In the data rows, 128 means zero.
Here are some points, one per row:
[162, 83, 167, 78, 178, 96, 159, 133]
[137, 100, 161, 102, 163, 89, 147, 105]
[116, 114, 149, 115, 138, 117, 131, 136]
[161, 121, 124, 130, 145, 138, 158, 45]
[187, 167, 11, 194, 61, 235, 143, 144]
[72, 173, 84, 167, 71, 190, 60, 219]
[143, 92, 161, 94, 157, 95, 154, 164]
[90, 182, 99, 175, 82, 128, 81, 83]
[56, 188, 82, 177, 66, 196, 58, 140]
[72, 176, 121, 161, 93, 105, 73, 85]
[55, 187, 85, 172, 70, 190, 53, 164]
[160, 118, 133, 120, 148, 139, 158, 96]
[94, 200, 83, 207, 82, 146, 122, 75]
[154, 119, 133, 136, 136, 115, 171, 125]
[166, 78, 174, 73, 179, 81, 147, 108]
[125, 128, 129, 121, 132, 113, 124, 161]
[136, 98, 163, 97, 159, 95, 147, 187]
[167, 78, 174, 75, 181, 92, 154, 87]
[97, 127, 141, 118, 131, 124, 96, 144]
[182, 97, 126, 128, 133, 121, 201, 144]
[163, 76, 180, 66, 181, 89, 157, 117]
[119, 117, 136, 111, 132, 122, 120, 156]
These points spread out most along one direction. For each point below, how far along it does it lie, from 0 to 9? The average is between 4 and 5, and the first point in the table lies past the average.
[55, 187, 85, 172, 70, 190, 53, 164] 2
[166, 78, 174, 73, 179, 81, 147, 108] 7
[94, 200, 83, 207, 82, 146, 122, 75] 2
[187, 167, 11, 194, 61, 235, 143, 144] 2
[167, 78, 174, 75, 181, 92, 154, 87] 7
[97, 127, 141, 118, 131, 124, 96, 144] 4
[56, 188, 82, 177, 66, 196, 58, 140] 2
[163, 76, 180, 66, 181, 89, 157, 117] 7
[125, 128, 129, 121, 132, 113, 124, 161] 5
[119, 117, 136, 111, 132, 122, 120, 156] 5
[182, 97, 126, 128, 133, 121, 201, 144] 6
[160, 118, 133, 120, 148, 139, 158, 96] 5
[137, 100, 161, 102, 163, 89, 147, 105] 6
